In the data rows, the value 128 means zero.
How far apart are the two rows of each pair, measured in a hidden way? 0 means very close, and 40 very far. Two or three weighted sums of its numbers give each row a place; it is the straight-line distance between the places.
(128, 135, 134, 113, 126, 136, 140, 140, 137, 124)
(108, 97, 162, 105, 129, 121, 164, 158, 104, 101) 13
(151, 125, 119, 138, 111, 81, 133, 121, 123, 101)
(120, 112, 154, 117, 139, 130, 143, 151, 119, 111) 18
(101, 125, 158, 101, 134, 159, 147, 162, 121, 102)
(226, 160, 85, 128, 92, 47, 145, 73, 156, 157) 35
(99, 128, 132, 121, 116, 135, 147, 141, 111, 121)
(173, 153, 86, 152, 117, 82, 116, 87, 161, 164) 6
(138, 128, 129, 112, 125, 130, 126, 129, 145, 117)
(128, 125, 139, 127, 122, 135, 151, 139, 125, 128) 8
(140, 131, 131, 125, 127, 161, 149, 129, 102, 118)
(171, 155, 97, 139, 90, 119, 102, 96, 169, 155) 10
(193, 215, 116, 197, 191, 88, 105, 89, 92, 90)
(88, 133, 167, 81, 126, 171, 158, 174, 100, 113) 23
(106, 112, 165, 91, 161, 129, 114, 160, 116, 96)
(117, 130, 150, 99, 136, 141, 148, 153, 125, 107) 8
(107, 146, 153, 120, 117, 161, 138, 146, 117, 101)
(128, 113, 132, 133, 147, 118, 110, 126, 139, 115) 5
(116, 123, 130, 126, 136, 133, 126, 136, 133, 123)
(129, 149, 131, 147, 106, 125, 144, 131, 131, 128) 8
(104, 144, 144, 122, 120, 144, 147, 147, 114, 130)
(112, 127, 146, 115, 151, 122, 109, 137, 118, 133) 6
(141, 106, 143, 105, 98, 138, 133, 139, 140, 107)
(141, 114, 129, 133, 130, 127, 127, 127, 129, 122) 4
(160, 169, 82, 205, 156, 44, 84, 102, 255, 90)
(135, 135, 123, 131, 116, 142, 156, 128, 130, 133) 15
(90, 124, 131, 136, 135, 131, 151, 117, 137, 132)
(127, 118, 132, 116, 130, 126, 138, 131, 130, 124) 11
(96, 138, 159, 101, 100, 165, 158, 167, 91, 132)
(125, 130, 137, 112, 137, 137, 136, 139, 139, 130) 7
(147, 113, 134, 124, 116, 118, 138, 129, 143, 114)
(107, 110, 121, 139, 141, 148, 120, 120, 118, 131) 14
(96, 120, 138, 125, 139, 136, 120, 144, 116, 140)
(123, 125, 133, 120, 132, 123, 125, 134, 134, 125) 6
(130, 123, 122, 130, 121, 130, 133, 123, 128, 136)
(134, 119, 127, 128, 118, 135, 139, 136, 134, 134) 2
(141, 105, 127, 118, 136, 124, 133, 124, 147, 120)
(129, 133, 93, 195, 112, 121, 111, 107, 126, 141) 10
(113, 124, 123, 128, 137, 130, 131, 120, 106, 135)
(130, 112, 133, 120, 126, 121, 135, 130, 137, 112) 3
(127, 139, 137, 120, 122, 127, 136, 134, 126, 119)
(112, 122, 140, 125, 142, 144, 139, 138, 117, 122) 9
(125, 123, 138, 122, 110, 125, 141, 137, 96, 127)
(140, 104, 103, 151, 111, 127, 94, 96, 128, 161) 13
(119, 123, 141, 116, 132, 141, 141, 140, 128, 125)
(119, 131, 134, 130, 107, 145, 143, 139, 102, 113) 5
(130, 122, 141, 115, 124, 141, 123, 141, 133, 137)
(209, 168, 98, 155, 119, 103, 83, 98, 121, 157) 18
(137, 117, 123, 132, 131, 123, 135, 116, 119, 133)
(161, 153, 125, 146, 136, 107, 140, 112, 149, 152) 8
(145, 122, 140, 121, 120, 134, 131, 139, 135, 110)
(89, 165, 84, 170, 93, 93, 68, 91, 185, 148) 17
(119, 142, 134, 131, 143, 133, 140, 137, 145, 111)
(108, 133, 151, 105, 134, 158, 150, 154, 113, 110) 3
(121, 125, 116, 132, 129, 122, 133, 109, 111, 128)
(97, 105, 145, 124, 132, 141, 150, 149, 97, 128) 8
(131, 124, 140, 127, 134, 145, 147, 145, 119, 126)
(105, 120, 168, 91, 126, 170, 158, 165, 107, 110) 1
(137, 132, 127, 147, 126, 127, 131, 129, 137, 139)
(119, 121, 155, 115, 121, 158, 151, 150, 110, 118) 2
(76, 95, 211, 71, 133, 144, 157, 204, 83, 66)
(115, 131, 143, 107, 109, 130, 145, 148, 107, 132) 9
(102, 93, 149, 147, 190, 107, 121, 131, 133, 116)
(116, 123, 139, 119, 129, 139, 149, 150, 95, 112) 12
(135, 129, 136, 120, 126, 139, 155, 124, 111, 118)
(140, 125, 122, 133, 122, 141, 120, 125, 137, 129) 11
(119, 121, 152, 111, 142, 120, 131, 149, 118, 106)
(205, 173, 89, 211, 81, 127, 192, 75, 148, 129) 17
(139, 136, 119, 153, 127, 97, 113, 124, 117, 145)
(118, 148, 132, 123, 115, 123, 139, 133, 138, 112) 11
(147, 115, 118, 131, 143, 117, 118, 110, 147, 127)
(124, 110, 155, 92, 138, 138, 128, 158, 141, 93) 5
(108, 106, 154, 124, 105, 146, 169, 155, 95, 95)
(130, 118, 128, 126, 144, 139, 131, 135, 136, 122) 11
(139, 115, 129, 121, 123, 118, 132, 129, 149, 115)
(122, 126, 139, 117, 128, 153, 135, 142, 134, 113) 9
(219, 129, 77, 188, 150, 63, 148, 75, 186, 120)
(126, 106, 147, 107, 138, 129, 133, 142, 139, 103) 15
(104, 122, 136, 137, 136, 134, 132, 134, 124, 130)
(124, 119, 132, 107, 150, 131, 100, 133, 152, 102) 11
(148, 124, 125, 114, 118, 130, 121, 126, 154, 116)
(120, 112, 76, 165, 143, 93, 76, 68, 145, 150) 8
(93, 139, 160, 103, 110, 160, 152, 166, 106, 119)
(130, 121, 142, 108, 128, 124, 150, 141, 117, 129) 10
(118, 129, 146, 99, 141, 157, 139, 149, 122, 116)
(126, 108, 122, 121, 152, 115, 131, 118, 126, 111) 12
(137, 119, 153, 102, 133, 113, 132, 134, 138, 92)
(159, 164, 100, 159, 85, 118, 22, 121, 211, 135) 36
(102, 142, 139, 109, 100, 157, 153, 147, 112, 133)
(128, 127, 109, 193, 40, 121, 58, 134, 117, 139) 29
(176, 255, 77, 197, 198, 172, 129, 75, 159, 158)
(104, 139, 129, 126, 120, 144, 136, 134, 116, 133) 25
(119, 151, 131, 111, 114, 118, 139, 138, 124, 137)
(120, 122, 154, 117, 152, 134, 131, 153, 118, 99) 9
(134, 115, 138, 106, 121, 131, 128, 136, 148, 113)
(124, 143, 122, 124, 143, 124, 116, 128, 135, 124) 3
(135, 144, 126, 123, 134, 124, 130, 142, 107, 135)
(137, 150, 78, 151, 139, 82, 79, 105, 86, 134) 16
(136, 132, 122, 144, 140, 128, 124, 127, 136, 139)
(125, 121, 142, 124, 108, 129, 144, 133, 129, 116) 8
(113, 137, 148, 116, 120, 148, 154, 154, 120, 127)
(114, 86, 191, 68, 120, 150, 154, 192, 121, 75) 8
(119, 107, 154, 104, 133, 129, 142, 151, 118, 105)
(128, 125, 126, 123, 136, 111, 139, 126, 123, 123) 6
(134, 112, 117, 132, 148, 131, 135, 114, 130, 123)
(128, 117, 109, 135, 138, 109, 106, 113, 145, 126) 8
(139, 116, 129, 118, 139, 121, 117, 127, 146, 106)
(124, 123, 128, 118, 128, 121, 139, 132, 128, 126) 5
(93, 138, 132, 129, 152, 102, 127, 141, 143, 122)
(138, 130, 125, 131, 125, 129, 126, 126, 132, 134) 7
(146, 104, 102, 148, 98, 109, 105, 96, 162, 148)
(122, 129, 108, 167, 127, 117, 99, 108, 139, 167) 11
(137, 122, 130, 123, 120, 117, 125, 133, 111, 141)
(156, 125, 117, 137, 132, 100, 115, 121, 131, 144) 1
(120, 126, 144, 125, 116, 121, 125, 131, 106, 118)
(86, 131, 166, 85, 121, 167, 156, 173, 94, 129) 9
(125, 122, 135, 115, 117, 130, 138, 127, 123, 119)
(138, 131, 146, 108, 103, 140, 136, 145, 132, 103) 7
(141, 144, 125, 128, 126, 136, 135, 127, 133, 125)
(28, 106, 244, 32, 82, 206, 208, 253, 36, 110) 19
(133, 130, 133, 132, 122, 138, 145, 125, 111, 121)
(134, 118, 141, 102, 121, 137, 129, 142, 149, 104) 7
(95, 131, 156, 94, 125, 155, 147, 166, 110, 124)
(116, 131, 160, 104, 123, 140, 153, 149, 106, 123) 9
(141, 130, 124, 126, 122, 133, 128, 125, 150, 136)
(82, 136, 88, 161, 139, 136, 54, 114, 127, 150) 18
(109, 105, 148, 111, 119, 145, 141, 148, 110, 117)
(124, 139, 121, 136, 133, 127, 129, 116, 115, 134) 2
(134, 110, 119, 129, 140, 136, 121, 132, 135, 143)
(112, 115, 162, 115, 128, 127, 141, 165, 122, 91) 12
(106, 145, 158, 104, 106, 141, 161, 150, 114, 132)
(126, 117, 128, 128, 131, 141, 145, 130, 118, 131) 10
(133, 124, 135, 128, 109, 110, 135, 130, 110, 125)
(110, 122, 158, 103, 126, 165, 151, 157, 119, 113) 16
(105, 120, 133, 140, 134, 111, 117, 108, 104, 114)
(86, 174, 86, 137, 143, 48, 19, 70, 148, 132) 26
(146, 120, 120, 123, 132, 115, 124, 120, 154, 111)
(206, 152, 118, 153, 134, 165, 136, 63, 117, 75) 12
(121, 125, 145, 111, 119, 129, 139, 132, 120, 116)
(124, 109, 135, 135, 138, 150, 140, 140, 111, 133) 11
(141, 126, 126, 128, 112, 106, 143, 126, 140, 127)
(151, 131, 114, 137, 129, 115, 123, 113, 131, 148) 7
(109, 113, 116, 129, 143, 127, 112, 121, 127, 131)
(133, 99, 146, 102, 134, 124, 122, 152, 143, 96) 9
(143, 140, 143, 128, 146, 106, 170, 141, 124, 140)
(131, 132, 124, 120, 130, 139, 145, 127, 124, 128) 14
(144, 120, 124, 140, 116, 140, 132, 110, 124, 129)
(143, 118, 120, 123, 116, 127, 123, 121, 152, 118) 9
(130, 119, 131, 125, 128, 142, 135, 133, 128, 135)
(142, 118, 136, 94, 120, 141, 123, 140, 161, 105) 9
(94, 114, 164, 91, 117, 168, 155, 169, 109, 123)
(93, 141, 108, 145, 135, 124, 59, 95, 142, 214) 16
(127, 130, 113, 129, 122, 121, 126, 122, 134, 143)
(114, 107, 141, 116, 110, 158, 150, 134, 104, 131) 9
(145, 123, 114, 135, 133, 110, 107, 124, 149, 127)
(128, 130, 132, 125, 137, 129, 134, 134, 131, 129) 6
(110, 134, 139, 139, 130, 126, 149, 144, 131, 132)
(116, 139, 112, 129, 132, 137, 130, 122, 125, 142) 10
(119, 150, 138, 114, 148, 134, 118, 135, 132, 112)
(121, 121, 116, 132, 123, 127, 106, 113, 120, 154) 3
(102, 135, 165, 106, 120, 155, 146, 161, 114, 106)
(134, 114, 133, 122, 138, 122, 135, 119, 87, 164) 10
(116, 121, 149, 119, 107, 155, 159, 134, 102, 127)
(165, 154, 74, 174, 143, 62, 54, 77, 120, 201) 20
(121, 112, 132, 133, 136, 143, 129, 131, 126, 137)
(121, 119, 138, 124, 119, 141, 140, 142, 121, 111) 7
(108, 132, 138, 112, 125, 142, 150, 147, 120, 126)
(105, 111, 150, 111, 120, 148, 134, 135, 90, 113) 7
(112, 129, 151, 111, 125, 155, 140, 145, 117, 113)
(125, 134, 151, 101, 135, 126, 133, 154, 133, 105) 9
(113, 163, 98, 188, 113, 122, 91, 155, 97, 113)
(137, 86, 132, 135, 160, 140, 117, 127, 94, 93) 18
(108, 146, 150, 100, 145, 142, 132, 150, 130, 104)
(97, 113, 148, 114, 106, 165, 152, 142, 95, 125) 9
(116, 135, 140, 127, 95, 138, 139, 129, 130, 134)
(112, 124, 142, 134, 120, 151, 136, 140, 130, 120) 7
(194, 202, 101, 136, 116, 137, 52, 37, 142, 125)
(153, 161, 81, 160, 135, 84, 92, 75, 145, 171) 19
(104, 156, 134, 127, 142, 148, 158, 123, 122, 136)
(110, 130, 136, 117, 137, 126, 135, 128, 122, 124) 9
(135, 109, 146, 109, 145, 125, 140, 143, 133, 112)
(129, 127, 122, 131, 149, 125, 129, 113, 132, 130) 6
(130, 111, 113, 142, 130, 127, 103, 130, 121, 138)
(142, 135, 122, 127, 116, 122, 119, 126, 154, 105) 6
(100, 112, 154, 104, 125, 139, 146, 152, 106, 131)
(141, 128, 129, 122, 132, 130, 138, 139, 129, 130) 4
(120, 147, 124, 115, 125, 126, 128, 126, 146, 132)
(85, 123, 169, 84, 132, 174, 156, 178, 103, 120) 9
(117, 120, 123, 120, 122, 130, 137, 122, 133, 129)
(109, 145, 115, 148, 120, 124, 126, 117, 125, 116) 5
(106, 101, 187, 59, 130, 153, 152, 194, 129, 77)
(133, 132, 109, 149, 134, 124, 124, 113, 135, 140) 8
(124, 109, 139, 107, 159, 120, 101, 142, 139, 105)
(107, 105, 149, 118, 124, 133, 120, 145, 122, 99) 5
(118, 137, 117, 128, 126, 117, 123, 121, 130, 145)
(110, 129, 148, 109, 117, 143, 144, 146, 122, 129) 6
(110, 132, 144, 107, 130, 138, 131, 150, 130, 121)
(103, 107, 143, 110, 140, 139, 144, 148, 108, 146) 7
(143, 119, 133, 127, 129, 146, 127, 140, 122, 112)
(142, 120, 112, 129, 128, 109, 119, 110, 147, 132) 10
(150, 135, 136, 139, 137, 131, 146, 134, 135, 106)
(122, 140, 127, 126, 138, 126, 135, 126, 132, 129) 6
(98, 130, 145, 111, 94, 123, 155, 138, 116, 124)
(136, 124, 126, 127, 130, 133, 132, 128, 121, 133) 9
(142, 145, 138, 115, 124, 133, 130, 131, 140, 98)
(130, 107, 162, 112, 123, 115, 147, 162, 94, 93) 14
(127, 109, 126, 122, 125, 121, 125, 123, 140, 120)
(164, 101, 101, 190, 96, 101, 146, 104, 154, 179) 15
(101, 117, 159, 104, 121, 154, 150, 166, 106, 119)
(174, 164, 60, 214, 3, 54, 152, 81, 197, 181) 17
(119, 116, 141, 116, 142, 123, 153, 140, 117, 121)
(131, 108, 148, 126, 134, 111, 145, 139, 104, 118) 10
(147, 174, 35, 158, 107, 82, 78, 107, 255, 145)
(130, 126, 126, 127, 136, 128, 136, 119, 115, 124) 35
(126, 128, 138, 107, 107, 137, 133, 133, 133, 111)
(55, 169, 83, 143, 46, 17, 125, 95, 109, 135) 39
(143, 121, 131, 126, 128, 117, 137, 134, 146, 127)
(112, 119, 141, 117, 127, 124, 142, 140, 117, 131) 2
(112, 139, 148, 114, 135, 162, 147, 148, 116, 115)
(115, 109, 155, 110, 153, 131, 123, 150, 130, 94) 6
